In the rows, 128 means zero.
name the system of each run
sil, seq 1 (10 x 26)
[[132 114 104 122  97 115 155 105 150 106 144 132 170 111 156 147 100 146
  155 103 114  70 139  43 145  93]
 [124 122 120 104 161 122 148 133 155 120 183 139  70 144 121 121 150  90
   95 137 128 177  86 196  95 161]
 [154 148 167 135 119 139  97 114  73 166  56 118 175 153 129 168 121 188
  135 150 133 137 159 115 144 120]
 [ 91 135 106 145 118 124 132 155 171 133 162 126 130  88 134  40 137  68
  128  95 110  80 142 101 128 120]
 [148  84 126 108 142 137 169 135 132  74 143 149 111 153  91 217 128 160
  145 130 159 157  95 144 140 136]
 [132 156 135 111 130 108  63  82  97 181 131 102 120 145 210  86 111 135
  110 142  94 143 145 136 119 138]
 [109 162 151 183 113 145 160 187 139 123  89 135 137  79  45 136 134 103
  126 129 137 105 119 121 120 100]
 [142  66  99  73 124 133 167  90 164 117 175 142 160 168 177 136 143 149
  126 105 132 109 136 101 153 140]
 [123 147 144 140 158 127  62 152  98 131 132 114  68 127 113 106 132 115
  135 149 137 198 117 197 119 150]
 [137 154 144 151  96 129 148 119 102 142  77 117 174 108 136 161  89 159
  159 117 104  77 147  54 132  90]]
lufo, seq 2 (10 x 26)
[[ 92 138 106 144 119 112 184 145 155 116 181 181  74  96 130 128 123  75
   97 127 107 112  92 140 119 144]
 [138 121 168  90 150 118 120 112 103 165 133 118 177 191 149 131 156 131
   74 144 171 155 116 175 149 104]
 [143 152 113 132 106 145  66 121 134 156 100 106 124  98 145  74 119 159
  184 132  87 136 190  92 114 136]
 [128 106 116 126 110 145 203 161 176  84 132 148 134 110  50 171 132 118
  136 109 143 125 110 104 113 122]
 [120 101 127 111 172 102 125  82  89 105 175 102  92 177 201 156 118 126
  112 126 133 122  84 162 148 147]
 [ 98 194 164 173 122 132  59 156  99 173  78 143 134 104 107 102 131 117
  106 143 135 136 138 138 140 138]
 [153 110 110 113  86 137 199 133 170 149 149 148 182 109 135 106 148 134
  140 126 103  92 166  92 126  76]
 [144  84 104  72 149 125 106 125 158  90 175 122  80 154 109 136 130 126
  129 131 143 209 111 167 110 162]
 [124 161 168 162 150 135  98 110  76 125  56  75 144 148 129 177 102 158
  140 119 135 100 110 105 123 142]
 [ 94 149 111 175 102 136 171 156 134 154 155 172  97  83 145  88 126  99
  135 114  91  77 135 116 153 139]]
sop, seq 3 (10 x 26)
[[117 147 122  93 105 127 105 162 144 167 169 160  88 112 103  71 121  93
  123 111 127 211 133 152 116 147]
 [140  85 150 118 145 162 142 130 116 119  91 100 202 178 110 154 154 163
  133 114 171 104 146 114 172 128]
 [110 145  92 176 131 111  81 123 148 104 145 123  77  75 168  84 128 113
  153 162  86  86 150 123 122 134]
 [131 142 157 120 146 118 166 130 107 109 133 154 105 153 103 224 106 141
  122 104 157 156  58 144 122 124]
 [136 130 135  94 105 119 143  99 118 185 135  80 166 140 165  52 125  97
   79 143  83 131 164 119 106 116]
 [128 137 136 152 118 161 108 191 153 134 111 192 135 110  61 137 163 159
  170 124 169 155 148 146 163 117]
 [137  78  98 108 152 119 138  77 148  76 152  80 139 148 188 132 126 142
  143 111 115  71 126  88 133 136]
 [103 168 143 151 140 112  79 145  85 131 120 129  57 102 103 130 105  97
  112 157 120 185 106 173 117 163]
 [140 146 166 124 115 144 211 118 127 171  93 131 200 156 132 171 143 146
  105 109 126  81 122  96 124  99]
 [121 116  92 111 110 116 101 150 164 142 199 154 105  98 141  51 140  96
  142 135 122 160 160 147 142 106]]
bifop, seq 4 (10 x 26)
[[121 105 130 169 139 154 213 179 119 143 161 131 103 118 121 108 150 116
  177 102 120  99 124 168 144 108]
 [125  79 118  68 131  99  98 102 117  86 163 114 145 173 126 156 101 119
   94 120 173 177 106 118 158 140]
 [128 188 134 182 143 121  57 116 129 130  72 112 108  93 145 122 141 147
  131 185  95 102 143 133  94 132]
 [134 131 131 116  79 151 216 163 146 160 137 173 141 112  89 149 114 136
  155  86 116 137 131  91 122 109]
 [109  97 135  96 163 115 130 105 134 131 180  87 145 176 173  76 151  75
   71 115 148 124 103 165 134 139]
 [147 117 126 153 132 148  62 136  99 109  80 128 122 124 106 157 140 189
  179 177 138 151 172 143 160 143]
 [105 171 112 135 108 106 144 119 169 113 150 154 114  87 137 140  87 110
  142  79 113  87  98  58 108 112]
 [133 112 162 122 142 130 198 135  84 159 137  95 115 158 111 126 139  90
   84 155 113 163 106 194 105 135]
 [143 118 119  90 104 132  61 117 154 146 112 165 186 150 146 118 152 173
  125 143 156 146 177 107 170 130]
 [113 145 116 188 156 139 133 158 155  95 145 102  89  88 122  94 134 111
  188 101 119  72 113 128 110 110]]
Sel, seq 5 (10 x 26)
[[126 142 170 116 104 140 180 158  73 175 106 150 126 140  71 169 106 118
  103 128 135 196 112 153 136 141]
 [118 113 141 119 145 110  68 104 124 125 129 114 194 166 180 107 152 135
  106 134 173  93 131 128 176 100]
 [129 125  89 153 124 127 119 161 173 108 168 152  73  73 116  85 151 110
  166 155 105 135 146 158 113 120]
 [148 121 132  97 123 139 173 108 137 102 110  99 140 140 108 188  88 152
  160  79 120 129 108  64  99 132]
 [120 162 165 118 139 128 119 105  83 189 109 120 119 163 165 113 138 118
   63 154 106 153 121 174 118 172]
 [104 120 132 170 110 142 107 180 131 125 117 163 170 104  91 110 149 131
  151 129 171  94 161 115 201  93]
 [136  87  92  95 143  95 162 103 175  82 213 123 103 129 168 131 129 106
  134 122 121 122  98 132 105 102]
 [152 158 147 127 127 142  99 128  96 131  72  88  98 123  85 160  96 158
  157 148 104 193 135 131  82 155]
 [ 98 158 148 137 123 146 141 106 137 184  96 140 178 147 172  99 149 129
   85 101 116  60 138  89 143 158]
 [117  89 129 140 125 132 167 189 117 129 186 170 108 121  93 115 148  95
  132 134 160 164 123 189 176 112]]
lufo, seq 6 (10 x 26)
[[ 94 132 120 157 147 125  95 135 107 139 167 112 106 125 183  62 117 112
  176  71 130  89 124 123 168 122]
 [120 104 122 138  93 112 127 159 134 104 110 152 164 101  62 142 147 106
   78 206 152 139 157 138 158 111]
 [161 155 123  81 131 100 131  63 170 141 153 121 131 140 201 143 121 148
  118 116  94 128 112 103  67 109]
 [126 145 165 139 148 169 145 182  97 160 113 103  90 134  69 106 128 117
  158 102 129 185 122 174 109 155]
 [108  85 114 129 113 147 144 106 118 114 115 134 175 147 149 147 125 150
  132 109 138  66 156  64 198 156]
 [119 144 103 153 153  96  79 142 181  82 171 156  80  89 134 117 154 106
  127 168 135 125 104 166 113 112]
 [150 145 178 102  99 104 162 116  73 167 113 118 170 147 122 175  91 139
  102 143 133 165 117 126 123  66]
 [111 129 111 111 126 162 124 115 152 158 134  88 108 131 144  39 132 103
  131  92  81 126 159 107  99 196]
 [138 109 137 151 143 167 147 155 156 100  96 178 144 142  79 190 181 175
  148 147 168 120 128 151 155 135]
 [116 129 112 127 138  80  90 101 106 101 184 115 104 119 197 134  77 128
  166  95 133 109  96 103 152  88]]
sop, seq 7 (10 x 26)
[[ 78 157 132 176 140  86 110 129 120 106 153 165 116 104 157 144 120  90
   90 133 146  65  80 129 162 108]
 [168 114 146 110 126  98 188 124 116 129 157 117 133 133 124 163 131 120
  107 186 123 160 107 179  92  58]
 [160 148 121  72  89 145 100 118 162 174 110 137 146 127 123 105 121 166
  138 125 100 189 175  94  94 138]
 [105 110 124 134 151 181 119 164 153 111 122 107 134 138  86  88 138 123
  177  48 161 110 137 101 154 170]
 [ 91  94 109 173 146 114 126 112  84  89 138 128 104 131 167 149 127 113
  108 165 124  72 123 139 190 167]
 [139 195 157 146 146  88 123 111 130 140 130 148 107 117 150 173 134 127
   94 168 118 125  75 173  78  84]
 [162 128 143  82  82 126 188 134 116 179 146 112 164 127 114 118 103 137
  148 107 110 177 144 106 102  65]
 [116  91  97  91 106 160  98 147 180 118 127 141 155 132  82  80 154 122
  120 115 145 156 177 102 151 182]
 [119 111 126 176 187 160 104 127 118  96 111 101 104 149 153 139 157 156
  174 119 143  73 119 153 155 167]
 [104 175 132 166 125  78 114 103  81 117 136 137  88  97 172 166  74 107
  111 145 105 101  81 112 130 110]]
bifop, seq 8 (10 x 26)
[[136 196 165 112 158 131 141 118 139 174 137 148  94 155 151 151 130 136
  123  83 121 157  67 162  70 136]
 [120 120 164 135 103 139 135 145  60 188 108 106 190 147 123  88 124 118
  119 126 144 124 167 126 185  99]
 [104  80  78 146 126 133 118 141 188  62 147 157 121 106 109 119 165 116
  124 156 140  93 147 115 160 158]
 [166 139 133 112 161 107 131 103 128 101 153 105  80 136 155 186 109 160
  173 122 115 156  84 151  75 100]
 [104 180 163 113  98 125  99 130  84 198 100 117 144 127 116  90  88  99
   90 107 116 170 139 103 124 142]
 [117  99 126 164 125 167 182 145 160 132 101 145 178 133 115 122 192 134
  104 148 131  54 155 126 155 145]
 [148  79  93  97 142 111 122 122 140  94 210 149  89 136 165 142 128 149
  180 126 138 160 116 157 152  99]
 [117 174 159 126 149 107  51 127 104 114  95  71 118 125  99 133  86 110
  118 114 149 165  96 118  92 128]
 [129 140 131 150  84 154 184 117 116 167  74 130 154 111 129 133 128 138
  105 159  70  83 172  85 121 156]
 [122 112 116 105 137 137 168 146 178 144 193 203 120 146 145 123 176 122
  123  96 155 134 102 168 145 129]]
zikog, seq 9 (10 x 26)
[[ 99 121 125  95 106 108  74 120 125 150 156 197 159 151 154 122 126 124
   78 127 170 147 137 125 201 141]
 [157 125 129 162 153 117 108 135 156  95 122  78 143 106 126 113 167 136
  155 187 125  99 143 162  91  52]
 [135 127 107 105 100 137 166 137 133 119 152 155  88 107 110 163  76 145
  182  79 105 167 122  84 117 143]
 [110 135 155 104 163 151 117 108 136 142  99  75 152 175 125 100 147  99
   63  99 137 127 112 129 103 190]
 [124 128 144 176 106 136 136 149  59 174 115 168 129 117 152 134 139 151
  145 176 117 114 165 167 193 112]
 [120 128 100 117 141  92  91 122 205  66 176 158 141 110 139 142 136 122
  130 114 168  96  98 105 130  91]
 [159 119 146 113 125 129 178 132 102 129 122  54 111 124  89 125 102 111
  137 148  92 181 127 145  64 102]
 [119 151 124  99 103 163 102 110 138 180 104 173 134 148 154 120 121 162
  130  83 110 138 154  82 146 204]
 [105 122 155 184 174 143 145 159 132 121 119 107 152 138 118 107 183 100
  115 135 161  65 111 176 148 113]
 [127  93 104 119 100  86 119 128  88  91 180 160  96 108 134 171  79 130
  151 157 135 167 130 131 174  94]]
Sel, seq 10 (10 x 26)
[[ 98 124  96 114 126 108  92 122 137 102 163 116  63 110 118  91 110  72
   88 152 100 166 125 141 106 187]
 [158 130 154 151 123 164 172 138 137 125  60 117 180 132  86 184 155 178
  149 146 130  96 144 108 117 108]
 [111 154 128  96 123 105 119 105 115 185 188 176 107 149 208 107 111 114
  106 100 121 145 107 142 151 136]
 [115 107 140 154 145 144 104 178 123  88 107  74 137 114  43 104 134  99
  145 132 169 141 136 140 133 116]
 [146 101  92 114 113 117 152  68 150 118 143 139 131 128 204 150 135 160
  127 162  79  85 149 101 127 136]
 [120 190 163 129 130 139 118 169 129 160 121 166  91 118  79 146 119 122
  135  91 144 193  90 156  98 137]
 [120  89 142 122 132 129 143 109  91 131 125  57 196 159 165  95 122 118
  123 115 134  75 149  93 165  99]
 [118 122  91 127 120 123 101 140 165 111 156 199  78 106 113 130 157 119
  102 183 119 169 141 165 133 176]
 [150 145 155 139 151 142 153 130 134 116 112 101 158 135 125 175 124 172
  199  78 146  96 101 100 109  64]
 [104 134 121 103 111 109 116  97  90 161 155 110  92 132 170  76  93  82
   77 138  85 160 135 132 123 176]]
sil, seq 11 (10 x 26)
[[133 137 143 105 143  97  93 117 132  68 113 108 144 139  88 204  99 135
  116 123 178 154  81 107 109 105]
 [155 124 120 117 113 138 167 102 125 180 128  85 127 123 172  72 147 126
  121 167  55 126 173 143  87 121]
 [ 99 164 147 141 124 160 113 175 160 139 106 199 135 127  62 151 143 135
  125  85 176 144 106 121 150 158]
 [132  68 119 128 160 124 143  94  98 102 157  59 150 162 192 113 130 130
  149 120 128  75 134 125 162 109]
 [121 147 113 128  98 104  94 154 120 119 140 173  70  82  89 135 101 105
  117 176 114 201 133 147 124 147]
 [153 166 157 125 150 132 147  94 156 139  99 102 176 153 161 168 140 164
  134  95 129  74 100  96  84  91]
 [103  94 125 124 106 149 174 164 112 173 160 139 123 137 107  61 154  75
   90 136 121 154 157 169 159 159]
 [133 122 122 126 146 130  51 120 149  69  94 124 145 133 106 180 124 180
  167 120 172 127 135  91 146 137]
 [137 131 119 145 130 110 167 120 106 156 181 107  83 106 191  81 112 110
  159 134  74 115 129 154 108  94]
 [110 159 154 110 109 123 137 140 129 128  98 170 141 134  69 195 108 120
   69 122 156 166  93 109 125 156]]
zikog, seq 12 (10 x 26)
[[115 153 143 169 111 167 180 144 114 166  84 123 159 112 127 122 118 144
  160  85  99  57 146  73 141 128]
 [ 87  80 103 115 138 126 146 149 149 100 185 165 108 145 110 111 153  78
   83 125 159 135 112 161 175 176]
 [167 133 155 121 144  97  79 102  77 121 118 100 134 150 151 181 117 167
  136 186 145 164 125 165 127  77]
 [117 187 111 147 106 124 126 122 165 151 129 142 116  76 157  94 104 126
  161  96  80  89 135  71  91 111]
 [117  94 137 108 121 164 200 161 157 122 120 126 160 152  47 128 157  95
   83 115 148 145 126 130 126 166]
 [143  91 129 103 147 133  86 107  74 149 150 113 115 177 187 118 131 165
  155 138 140 166 150 174 174 140]
 [107 202 136 192 139 113  70 137 143 108  99 149 106  80 127 145 119 130
  144 133 128  80 102 107 114 105]
 [130  83 115 106  93 121 234 124 139 111 157 113 149 122 110 144 110  89
   94 133 107 111 124 103 123 107]
 [151 134 132  70 134 140  85 117 145 169 143 145 114 165 140 103 151 145
  110 134 132 213 139 172 110 170]
 [128 158 158 181 144 152 101 150 105 142  74 101 161 119 125 123 136 163
  189 106 139  73 144 112 150  90]]

runs to name
seq 13 (2 x 26)
[[176  86 120  75 113 155 113 128 165 130 112 106 184 150 104 114 159 169
  148 150 143 170 184 121 123 104]
 [141 131 100 130 143 130 111 113 146  68 122  99  72 109 124 167  90 156
  189 100 107 136 110  88  90 155]]
 | lufo
seq 14 (2 x 26)
[[157 131 113 103 118 124  70  83 176 134 100 109 171 130 162 101 156 160
  110 175 108 119 176 103 104 121]
 [128 155 130 157 140 177 156 173 155 153 132 143  83 106 107 104 141 142
  206  70 108 125 125 134 107 143]]
 | bifop
seq 15 (2 x 26)
[[119  87 107 120  91 134 188 140 133 147 155 180 120 126 120 111 156 100
   79 179 104 146 162 158 157 158]
 [162 128 144  96 161 122  71 118 158 119 137 141 155 165 146 163 160 180
  156 124 181 160 112 156 129  86]]
 | zikog
seq 16 (2 x 26)
[[126  87 121 116 122 169  83 138  96 132  91  91 137 149  92 101 122 152
  155 127 136 171 184 114 165 184]
 [ 96 154 109 167 145 128 120 102 159  97 123 164 109 115 169 171 126 147
  139 103 118  46  98  82 139 166]]
 | bifop
seq 17 (2 x 26)
[[105 108 128 159 169 121 120 151 128 107 184 153 118 137 161 124 149 125
  171  89 177  90  98 157 187  97]
 [130 100 120 127 118  86 100 126  80  66 129  81 106 110  92 160  71 109
  129 173 136 169 121 121 137 107]]
 | bifop
seq 18 (2 x 26)
[[142 122 131 111 129 133 192 104 190 110 127 135 186 142 133 172 151 145
  120 106 133  67 106  86 104  91]
 [125  91 128  94 141 141 129 140 114 165 173 130 109 167 136  74 161 106
  110 139 134 193 141 200 146 161]]
 | sil
seq 19 (2 x 26)
[[129  91 111 147 160 153  97 125 130 101 134  64 135 136 154  81 138 144
  199  94 132  79 156 109 151 132]
 [ 98 139 123 173 138 126 136 141 105  89 119 153  53 103  96 184 106 108
  119 149 118 135  92 146 130 183]]
 | zikog
seq 20 (2 x 26)
[[148  98 133  98 148 177 222 126 161 161 139  96 154 173 135  99 174 130
  136  87 116 110 131 138 100 142]
 [102 132 145 135 137 140  72 167  81 148 141 158  98 141 110 115 118 127
  149 104 173 185 123 168 189 157]]
 | zikog
seq 21 (2 x 26)
[[156 107 130  91 117  81 115 103 130  79 143 100 172 135 118 180  96 133
  126 138 161 145 108 100 122  58]
 [151 164 129 108 131 136  81 106 162 175 115 109 113 123 156  69 153 139
  117 161  85 162 159 150  65 147]]
 | Sel
seq 22 (2 x 26)
[[137 121 122 123 117 121 196 150 101 135 174 132  64 107 107 141  99  98
  142 130  96 181 106 164 105 120]
 [131 142 158  75 132 121  92  99 143 155 105 116 194 176 133 130 140 129
   58 119 163 148 121 118 120 134]]
 | bifop
seq 23 (2 x 26)
[[151 141 148 124 134  93  89  89  51 135 123  90 108 142 184 169  82 160
  149 161 114 158 120 139 130  97]
 [115 182 143 129  92 129 147 152 165 148  93 125 153  87  60 112 112  96
   92 120 115 133 128  79  75 117]]
 | sop
seq 24 (2 x 26)
[[164 112 136 111  92 118 190 115 104 147 136 100 162 121 145 150  98 153
  165 140  95 129 151 102 116  53]
 [113 154 129  72 130 131  63 115 159 151 132 145 119 156 122  99 129 110
   77 105 142 196 123 126 109 193]]
 | Sel
seq 25 (2 x 26)
[[125  83 117  94 118  94 187 106 142 108 177 117 147 138 139 131 135  80
   54 172 123 131 117 144 122 109]
 [174 144 136 113 124 137  66 140 139 137 102 146 131 129 107 158 142 192
  174 157 145 195 153 150 114 107]]
 | Sel
seq 26 (2 x 26)
[[167  92 106 133 153 148 120 116 120 117 149  90  79 133 169 116 136 170
  209 147  95 147 154 164 114 128]
 [ 98 177 139 123 120 113  70 112 116 120  90 143 115 123 115 172  70 125
  110  89 143 141  97  69 133 172]]
 | sop
seq 27 (2 x 26)
[[141 101 132  88 109 140 159 175 167 142 159 119 175 132  67  76 148 100
  130 104 161 175 151 136 126  85]
 [152  71 100  91 157 153  99  89 139 103 145  92 110 170 173 125 144 174
  170 121 123 140 152 131 139 174]]
 | Sel
seq 28 (2 x 26)
[[ 98 139 121 146  85 149 142 161 123 185 142 181 130 105 138  79 119 123
  157  87 116 112 169  99 180 138]
 [112  77 129 134 170 121 167 142 142  59 160 108 130 148 100 160 150  96
  105 121 175  96  78 155 144 128]]
 | bifop
seq 29 (2 x 26)
[[ 93 132 142 157 116 135 146 128 116 114  80 127 182 126 109 155 112 125
  108  99 146  56 125  61 172 139]
 [122 126  98 142 135 103 139 126 165 122 192 164  83 105 178 101 162 108
  115 168 104 109 123 177 123 114]]
 | lufo
seq 30 (2 x 26)
[[143 183 168 164 124 126 142 112  98 189  88 137 143 123 162 140 155 148
   99 183  92 105 138 160 105 100]
 [103 131 124 106  87 118 114 166 147 151 167 178 162 112 104  87 113 102
  133  78 165 149 138  92 176  98]]
 | Sel
seq 31 (2 x 26)
[[108  83 127 116 173 155 110 129 142  74 119  79 127 168  93 127 139 121
  136  82 168 127 113 120 141 190]
 [116 136 144 171 141 115 127 108  34 140 116 116  75 131 173 157 100 135
  125 172  93 125 120 164 151 154]]
 | zikog
seq 32 (2 x 26)
[[ 85 110 124 179 117 129 131 141  84  79  97 116 118 103  94 158  88 112
  131 129 127  84 130  82 176 162]
 [139 119  93 120 131  84 123  86 174  89 177 165 109 117 185 160 144 134
  104 176 112 103 110 138 118 110]]
 | sil
